Every row has a hidden score. In each pair, how much higher is the second row's than the first's? 10 means about the same, 20 much higher and 0 much lower. The score is a weighted sum of the row's numbers plus the product of two more (or one squared), each taken from its middle value.
[-11  -7   2   0   0  27   5   0  -9 -15   2  -6 -19 -11  11   6]
[  4   0   3  13   9 -23 -10  -5   7  22 -16  21  25  10 -20 -11] -> 14
[ -3 -25  46  50  33  25  12   0 -13  -2 -48   4   4  23 -17 -38]
[-12   2  -2 -14  -1  19  -3   4 -10 -12   8 -16 -10 -13   7   5] -> 8
[ 31  24 -12 -19 -40 -50  -1  -5  23  29  16  15   4   7 -17  18]
[ 22  13  -1  -9 -39 -24   4  -8  17  22   9  10  -4   3 -11  15] -> 10
[ 15 -11   5  15  15 -12 -12 -10  31  22  10  14  42  40 -30 -31]
[ 24 -16  38  37  15 -38 -10 -10  12  48 -37  38  47  41 -44 -40] -> 9
[ 33   5   4  -8 -37 -40  -3 -11  24  34   3  17  11  14 -23   5]
[-23   1 -12 -11  -8  42   8   3 -13 -21  18 -18 -28 -24  22  18] -> 11
[-28  12 -18 -12  18  26   8 -10 -25 -33  14 -10 -12 -25  22  17]
[ 24 -21  39  35  12 -49 -16  -6  12  53 -44  37  50  41 -46 -41] -> 2
[  7  -5  -9   5  -3  -7 -13  -7  39   8  19   6  28  24 -17 -12]
[  3 -22  41  38  26  11   5   5 -10   4 -46   5   7  20 -16 -32] -> 11
[ -8 -26  40  48  32  30   7   5 -16  -3 -43   1  -4  18  -8 -33]
[-13  -8  16  11   6  21  -2  -4 -15 -13 -15  -2 -19 -10  13   4] -> 8
[ 35 -10  36  39  16 -63 -25  -4  14  56 -52  50  59  50 -61 -42]
[ -2  42 -73 -79 -23 -19   5   8  -8 -36  61 -34 -32 -47  40  59] -> 11
[ -8 -13  19  19  19  21   2   2  -7  -3 -18  -1   2   7  -4 -19]
[ 25  -7  14  12 -16 -41  -7  -5  20  33 -15  26  25  20 -26 -12] -> 5
[-29  40 -71 -72 -22  23  14  10 -28 -62  61 -46 -57 -67  67  67]
[-17  -8   1   9   7  18   6 -12   2  -6   6  -4  -9  -7  12   7] -> 11
[-43  40 -71 -64 -17  47  16  10 -32 -75  58 -54 -70 -76  75  70]
[-27  -5  -6   3   9  26   3 -10   0 -20   9 -13  -4 -15  18   8] -> 16
[ 17 -13  39  44  21 -23  -6  -6   7  41 -37  31  38  36 -39 -39]
[ 10  -5 -13  -4   4 -16 -16 -12  27   9  16  13  30  20 -17 -10] -> 9
[  4 -11  27  25  16   2   3  10  -7   6 -28  -2   0  14  -7 -23]
[ 20   1  20  29   5 -33  -4 -19  24  32 -20  25  31  28 -32 -21] -> 14
[ 26 -16  33  36  16 -43 -16  -1  12  53 -45  36  48  43 -51 -42]
[-31  27 -46 -25  -7  32  12   2 -14 -45  35 -18 -28 -38  30  38] -> 13
[ 25 -19  34  34  18 -27  -1   7  17  29 -39  23  32  39 -36 -42]
[ 38 -25  55  48  23 -67 -22  -3  11  68 -63  58  68  59 -67 -55] -> 9
[  9  -1  -4  12  -4   2  -7  -8  44   4  21   2  16  23 -16  -9]
[  2  -4   8   3   0 -14 -13   0   2  20 -16   8  16   6 -13  -9] -> 7
[-16   8 -23 -27 -16  23   4  10  -7 -17  31 -21 -24 -25  22  25]
[ 24   5   6 -12 -39 -26   7 -13  18  23   6  13   2   6 -16  11] -> 10
[ -9   2 -10 -12  -9  20   1   0  -5 -11  12 -10 -20 -18  16  17]
[  5   7 -16  -4   3 -16  -8  -3   3  -1  21  -3  19   9  -6   3] -> 12
[-13  -7  11  -1 -10  12  -2  -9  -8 -13  -6  -9 -20 -12  12   8]
[-29  -8  -2   3  -1  55   6  -5 -20 -31   5 -16 -37 -30  34  17] -> 10
[ 38 -11  37  36  13 -60 -19  -2  18  55 -47  49  52  47 -57 -39]
[  2 -13  12  13   9   3  -6   7   8   9 -10   6   8  11  -9 -14] -> 9
[ 27   2   5  -3 -34 -27  -1 -14  22  31   6  14   7  14 -19   1]
[  4  10 -21 -12 -20   5  -9  -9  40 -11  47  -6  -4   4   8  16] -> 13
[ 12 -14  18  20  12 -16  -1   4  12  13 -23  14  21  25 -23 -26]
[-11   1 -18 -24 -12  21   4   9  -2 -11  19 -19 -19 -19  17  17] -> 8
[-35  -3  -8   2   9  40   9  -3  -8 -24  18 -19 -18 -21  27  15]
[ 20  -1  14  21  -6 -44 -10 -11  21  36 -24  29  34  25 -34 -20] -> 9
[  5 -26  27   1  34  -6 -18   3 -22  22 -18  26  32  18  -9 -30]
[-23  -8  -3  10  14  26   4  -9  -5 -13   6  -5   1 -10  15   5] -> 15
[ 13 -10   7  26  21  -2 -12 -18  39  17  19  23  39  42 -29 -28]
[ -2 -15  36  27  18  17   8   9 -11  -1 -23  -5  -5  10   0 -21] -> 4
[ -5 -12  11   8  11   9  -1   2   4   8 -13   0   5   5  -5 -15]
[ 22  20  -9 -17 -46 -23   7  -9  17  21  20   2  -7  -1  -7  22] -> 7
[ 22   4   8  10 -15 -42 -11  -9  22  31 -15  25  17  15 -25  -7]
[-30  43 -72 -69 -20  28  13   8 -18 -61  61 -51 -57 -69  67  67] -> 14
[ 30  -7  27  29   5 -53 -20  -8  23  50 -36  39  46  40 -51 -33]
[-27 -11   4   9   4  47   0  -8 -20 -27  -2  -9 -33 -21  27  11] -> 8
[-25   1  -5  10  14  28   2  -9  -7 -17   9  -3  -5 -10  18   9]
[-17  40 -77 -77 -25   1  10  10  -9 -45  63 -38 -43 -58  53  64] -> 2
[-37  42 -74 -67 -16  46  19   9 -25 -75  63 -57 -72 -76  75  72]
[ 25 -15  38  38  22 -40 -17  -2   9  50 -44  41  45  40 -45 -42] -> 9
[ 17 -20  31  32  18 -14   0   1  13  18 -35  17  20  31 -28 -34]
[ 21  12  -1 -17 -44 -29   1 -13  19  22   9  11   3   3 -14  15] -> 6
[  2 -18  23  28  20   6   3  -2  10   1 -30   6  11  20 -16 -27]
[ -6 -24  39  47  27  27  11   1 -12  -5 -39   6  -1  16  -9 -29] -> 9
[-14  -8   0  -2  -6  21  -2  -2 -10 -13   0  -8 -15 -13  14   6]
[-13  39 -79 -75 -24   1  10  14 -10 -42  68 -40 -46 -57  54  64] -> 11
[  7  -3  -2  16   6   1  -3 -16  44   5  27  13  28  31 -20 -15]
[-42  41 -72 -72 -18  51  25   7 -30 -76  68 -63 -73 -82  83  76] -> 10
[-10  -3  -1   0 -10  20   0  -5  -8 -19   4 -11 -31 -18  17  12]
[ 23 -17  36  38  16 -46 -13   0  11  55 -44  38  49  43 -48 -41] -> 11
[ -7  -4   5  -1  -7  18  -1  -6  -5 -14  -5 -14 -22 -13  11  10]
[  7  -5  -5  15   9   2  -3  -8  41  11  25  11  29  31 -19 -15] -> 12
[-41  42 -78 -66 -21  53  23   7 -30 -78  69 -61 -75 -82  81  78]
[  0 -12  29  25  13  19   9   3  -5  -2 -18  -2  -6   8   1 -19] -> 10
[ 19 -17  36  34  16 -41 -18   1   7  52 -41  39  49  40 -43 -42]
[ -8  -1  -1   1  -9  25   3  -9  -5 -18   6 -13 -29 -15  15  15] -> 9
[  9 -11  30  38  21 -15  -6  -7   5  35 -32  24  36  30 -33 -33]
[-16  -4  -9   8   8  13  -1   3  -4  -8   4   2  -4  -6  10   9] -> 4
[  9 -13  28  32  17 -23  -9  -3  -1  33 -34  28  39  28 -34 -34]
[-5 -5  3 -1  0  9  1  4 -4  0 -7 -4 -4 -5  2 -1] -> 6
[ 34 -22  52  46  23 -62 -16  -3  11  64 -59  50  67  59 -64 -57]
[-21  -1 -17   8  11  20   5  -8  -4 -13  12 -15   0 -10  13  11] -> 11
[ 22   0  22  30   4 -40 -19  -8  16  39 -25  34  37  33 -37 -23]
[ -7 -16  26  24  17  31  15   6  -6  -9 -20 -13 -17   3   6 -15] -> 11
[-13 -24  19  12  16  24   0   6  -9   0 -19  -7   1   5  -1 -22]
[ -9   8 -15 -18 -11  20   2  11  -7  -9  17 -20 -19 -19  12  15] -> 10
[-23  40 -70 -75 -22  23  17   7 -15 -59  67 -50 -55 -66  64  69]
[ 5 -5 -5  5  5  4  0  2 16  2  5  4  0  6 -5 -3] -> 11
[ 12  -1  -6  15   2   1  -3 -14  47   7  30   7  22  28 -20 -11]
[-38  44 -59 -67 -23  39  12   6 -34 -72  51 -58 -67 -73  71  68] -> 6
[  2 -23  20  28  21   5   7   1   5   5 -30   7  14  20 -16 -27]
[ 39 -20  27  27  22 -61 -17  10  29  49 -44  40  56  52 -52 -49] -> 9
[ 23 -22  46  42  20 -38 -14 -10   9  49 -42  42  52  46 -46 -44]
[  2  -6  -8  16  12   3  -7  -8  36   9  22  12  23  30 -18 -20] -> 11
[ -4 -20  30  29  22  15   3   2  -3   1 -34   3  10  17  -8 -29]
[  0 -17  17  -2   9  -1  -8  -7 -16  13  -2  12  22   8  -4 -15] -> 9
[  2  43 -73 -77 -27 -20   8  12   0 -35  62 -31 -29 -45  43  57]
[  7  -5  13  23  15 -17  -8  -8   8  26 -17  25  28  19 -25 -19] -> 13
[-2 -4  3 12  8 12  2 -3  9 -4 -3  3 -1  4 -7 -5]
[ 23  11   4 -10 -41 -22   3 -15  19  24  11   6  -4   4 -12  14] -> 6
[  2  13 -23  -8   1 -14  -7  -3  20   1  22  -1  21   7  -5   5]
[-11   0   1  -1  -8  29   3  -8  -4 -22   4 -13 -32 -19  18  15] -> 9
[-14  -2  -9 -17 -11  19   4   6  -6  -7   8 -13 -15 -17  13   9]
[ 34 -21  50  50  25 -56 -21  -2   6  60 -62  53  61  57 -62 -55] -> 11
[ 18 -23  37  32  19 -19  -3   1  13  28 -42  17  34  36 -31 -44]
[-17   9  -4   0  15   1  -1   3 -27 -18  -9   6  -3  -9   3   4] -> 11
[ -5 -10  19  26   9  24  13  13  -8 -11 -20  -8 -11   3   5 -15]
[ -4 -24  41  46  28  24   4   6 -14   0 -48   6   2  19 -12 -35] -> 11
[ 24  23 -14 -18 -46 -31   4  -8  18  22  22   7  -5   0  -8  24]
[ 16 -18  32  -3  23 -21 -23  -1 -11  33 -16  27  39  25 -16 -32] -> 15
[ 27  14  -4 -15 -42 -30   5  -3  14  30  12   6  -2   5 -14  12]
[-13 -14  27  22  13  26  12   9 -17 -11 -17  -4 -13   1   9 -11] -> 10
[ -1   6 -25 -12  -3  -8  -4  -5  12   0  24  -6   5  -6   5  15]
[ 23  18  -7 -16 -42 -24   8  -9  15  19  20  11  -6   2  -9  19] -> 10
[ 35 -18  43  45  18 -67 -23  -8  10  63 -59  56  70  57 -64 -52]
[-35  33 -47 -40  -9  43  15  -3 -25 -65  44 -32 -50 -56  58  56] -> 11
[-39  38 -68 -69 -18  48  19   6 -32 -68  67 -57 -71 -75  76  71]
[  7 -16  18  29  21   1   5   5   6  10 -28  13  11  22 -17 -25] -> 10
[ 40 -24  60  53  24 -71 -24  -8  12  69 -69  64  75  65 -72 -60]
[ 22 -14  42  38  17 -44 -15  -4   7  47 -44  41  47  42 -46 -43] -> 10
[-39  34 -59 -60 -18  49  18   3 -36 -68  58 -54 -68 -72  74  67]
[ -4 -13  21  25   9  31  16   9  -6 -11 -13 -10 -18   2   8 -11] -> 10
[-36  44 -69 -63 -21  45  18   8 -33 -76  61 -52 -74 -74  72  76]
[-18   4 -20  -5   3  23   5  -8  -3 -14  22 -13 -10 -14  16  18] -> 10
[ 27 -15  36  35  14 -38 -12  -6  16  47 -40  33  44  40 -42 -38]
[ 1 -5 16  4  2  5 -3  2 -2  7 -5  5  0  2 -3 -5] -> 8
[ -5 -11   8  -2  15  10  -6  -4  -8   2   4   6   8   4  -1  -7]
[-30  35 -51 -58 -15  38  17   5 -36 -68  48 -50 -60 -66  63  65] -> 11
[ 41 -24  49  44  23 -68 -26  -3  15  67 -61  54  69  60 -67 -58]
[-11 -16  19  23  22  30  10  -4   2  -9 -13  -8  -7   4  -3 -16] -> 14
[ 32 -25  49  44  20 -50 -16  -6  12  58 -53  42  58  52 -55 -49]
[  4 -14  28  35  17  20  14  14 -11  -5 -23  -6  -8  12  -1 -22] -> 11
[ 16   7   7   8 -16 -37 -15  -6  16  32 -15  24  17  15 -24  -8]
[ 25 -18  37  34  17 -52 -14   0  11  56 -47  38  54  44 -50 -43] -> 13
[ 21  16  -4 -10 -42 -20   5 -12  17  21  16   9  -9   3  -8  19]
[  7  -5 -11  12   9   7  -5  -9  41   9  30   4  24  28 -18 -15] -> 18
[ -2 -11  12  11  15  16   1   1   5   2 -12  -1   6   8  -7 -17]
[ 21  17  -8 -26 -45 -35  -4 -10  21  24  21   5  -1  -3  -6  22] -> 5
[-11 -15  20  17   9  21  -2 -10 -17 -12 -19   5  -9  -3   8  -3]
[-17   9 -17 -23 -18  37   9   7  -1 -15  29 -25 -29 -26  25  23] -> 10
[ 18 -19  21  21  13 -21  -2   8   7  18 -28  18  24  30 -27 -28]
[ 21  13  -3 -12 -38 -22  -2 -11  20  23  10   7  -8   2 -11  14] -> 8
[ -9  -9  12  19  15  27   6   3  -2  -5 -15  -7  -5   4  -2 -15]
[ 30 -20  53  49  21 -54 -14  -6   6  60 -55  48  62  54 -58 -50] -> 11
[-23  10 -18 -20  -9  29   4   6 -13 -21  27 -25 -20 -22  22  19]
[-11  -7   3   1  -7  28   6   0 -12 -14   5  -8 -22 -13  16   9] -> 8
[-10 -10  11  19  14  21   4  11  -5  -7 -18  -6  -6   2   2 -13]
[ 16 -10   5  24  13  -7 -11 -14  36  15  14  19  38  41 -31 -28] -> 17
[ 26  16  -3 -10 -39 -29   3  -8  17  22  11   8  -4   4 -13  15]
[ 15 -16  30  -5  12 -27 -22   0 -14  29 -19  22  30  20 -22 -29] -> 10
[ -7  -8   4   2  -1  25   1  -7  -7 -16  -3  -3 -19 -12  11   4]
[-19  11 -16  -9   7  14   0   1 -18 -28   4   1  -6 -16  10  10] -> 13
[ 17 -16  19  17  10 -17  -1   2  17  22 -23  13  27  26 -26 -28]
[ -6 -12  24  30  19  31  18   6  -9 -14 -14  -9 -21   1   9  -9] -> 10
[ 13  -3  16   5  -2 -16 -13   5   4  19 -17  13  12  11 -17 -13]
[ 14  42 -66 -79 -29 -44   4  10   1 -20  56 -26 -17 -36  29  51] -> 11
[ 13 -14   9  24  13  -9  -9 -16  34  20  11  22  44  43 -31 -33]
[ 27  -7  29  28   3 -50 -21 -12  22  48 -35  38  47  39 -47 -34] -> 9
[ 21  12   1 -16 -42 -26   2 -13  22  27   8   6   2   2 -12  13]
[-27  39 -74 -69 -19  23  12  11 -21 -57  61 -49 -57 -67  64  67] -> 10
[-28   0 -17  -1  -1  32   7  -9   0 -22  16 -14 -22 -22  23  20]
[ 31 -24  51  45  24 -53 -14  -3   7  59 -53  48  57  52 -59 -49] -> 8
[  5  43 -76 -79 -27 -24   2  10   8 -29  60 -34 -23 -45  37  53]
[-11 -14  14   9   4  24   6  -6 -14  -4  -9   6  -5  -3   3  -2] -> 9
[ -4 -20  39  44  21  14   6   0 -13   3 -41   7   9  21 -13 -34]
[  62  -23   33   16   12 -101  -28   11   46   75  -48   57   84   72  -72  -60] -> 7
[-17  -8  11   7   2  28   1  -9 -14 -19  -4  -9 -19 -12  19   8]
[ -3 -13  24  26  12  23  14  12 -11  -6 -18  -7 -11   4   4 -14] -> 10
[ 36 -23  51  47  26 -61 -22  -9  15  64 -59  56  73  60 -65 -58]
[-11  -1  -2  -4 -10  18   5  -4  -5 -21   0 -14 -25 -18  18  14] -> 5
[ 15  -9   9  20  15  -8 -13 -18  39  20  13  19  49  41 -31 -31]
[ 11 -23  40   9  29 -12 -13 -11 -13  25 -23  27  34  24 -15 -32] -> 11
[ 23  17   0 -13 -43 -31   2  -9  20  27  14   9  -2   4 -12  16]
[ -6  -9  14   7  46 -22 -16  15 -40  11 -37  20  29   7 -12 -25] -> 19
[ 17 -17  20  20   9 -18  -4   7  13  19 -30  16  25  27 -25 -31]
[ -6  -6  23  22   8  27  13  15 -15  -9 -19 -14 -22  -1   8  -8] -> 10
[-18   3 -21 -24  -3  24  -3  13  -5 -11  23 -21 -14 -17  17  11]
[ 36 -22  46  46  21 -63 -19  -1  11  66 -56  56  72  59 -63 -55] -> 13
[-20  -6  -8  15  14  34   7  -7  -8 -19  11  -3 -10 -11  17  11]
[-20   7 -27 -18  -5   3   0  -5   6 -13  26 -13  -1 -18  20  20] -> 17
[ -2 -13  18  23  12  14  11  17  -5  -1 -21  -2  -9   8   2 -18]
[ 13  43 -69 -75 -21 -36   6   8   0 -28  59 -27 -23 -35  29  54] -> 16
[  9 -24  19  20  15  -8   3   6   9  12 -29   7  20  23 -20 -31]
[-42  46 -66 -68 -23  49  14  10 -31 -76  61 -63 -74 -77  76  74] -> 11
[  2 -20  40  27  16  13  12   7 -15  -4 -32  -8  -6  11  -3 -20]
[  3 -10  33  31  17  13   7  12  -9   1 -26   0  -4  11  -4 -21] -> 9
[-10  -5   6   3   0  31   2  -4 -10 -13   2  -8 -17 -10  12   5]
[ 12 -16  16  22  13  -6   0   2  14  12 -20  15  16  23 -20 -25] -> 11
[-11 -11  24  19   6  23  15   4  -4  -8 -14  -8 -10   1   8 -12]
[  4   6 -14  -1  10 -17  -7   2  11   3  19  -4  25  14  -9  -2] -> 9
[ 31 -23  46  51  24 -53 -16   1   1  56 -60  51  56  53 -58 -51]
[ 26 -21  36  38  18 -52 -13   3   4  56 -54  39  52  45 -51 -46] -> 12
[ -9  -5   8  -1  -9  18  -1  -7  -5 -14  -2 -14 -24 -14  13  10]
[-45  43 -60 -61 -19  50  23   6 -36 -77  59 -55 -73 -75  75  72] -> 13
[ 14 -17  17  22  13 -13  -1  10   7  16 -27  17  19  25 -21 -28]
[-42  41 -72 -70 -21  49  21   4 -26 -74  71 -65 -72 -81  78  75] -> 12
[-13  12 -20 -26 -21  13  -2  11   2  -7  26 -18 -20 -20  15  20]
[  9 -12   7  22  15  -4  -9 -12  32  16  12  22  35  39 -26 -27] -> 14
[ -5 -17  14  20  16  18   7   2   0  -7 -16   4   0   8  -6 -14]
[ 30   0   4  -7 -35 -37  -5 -17  27  33   3  17  16  17 -20  -2] -> 6
[  0  42 -77 -80 -29 -24   1  16   0 -34  59 -32 -31 -47  44  59]
[ 35  19  -9 -17 -45 -48   6  -4  21  33  19  13   9  10 -20  15] -> 10
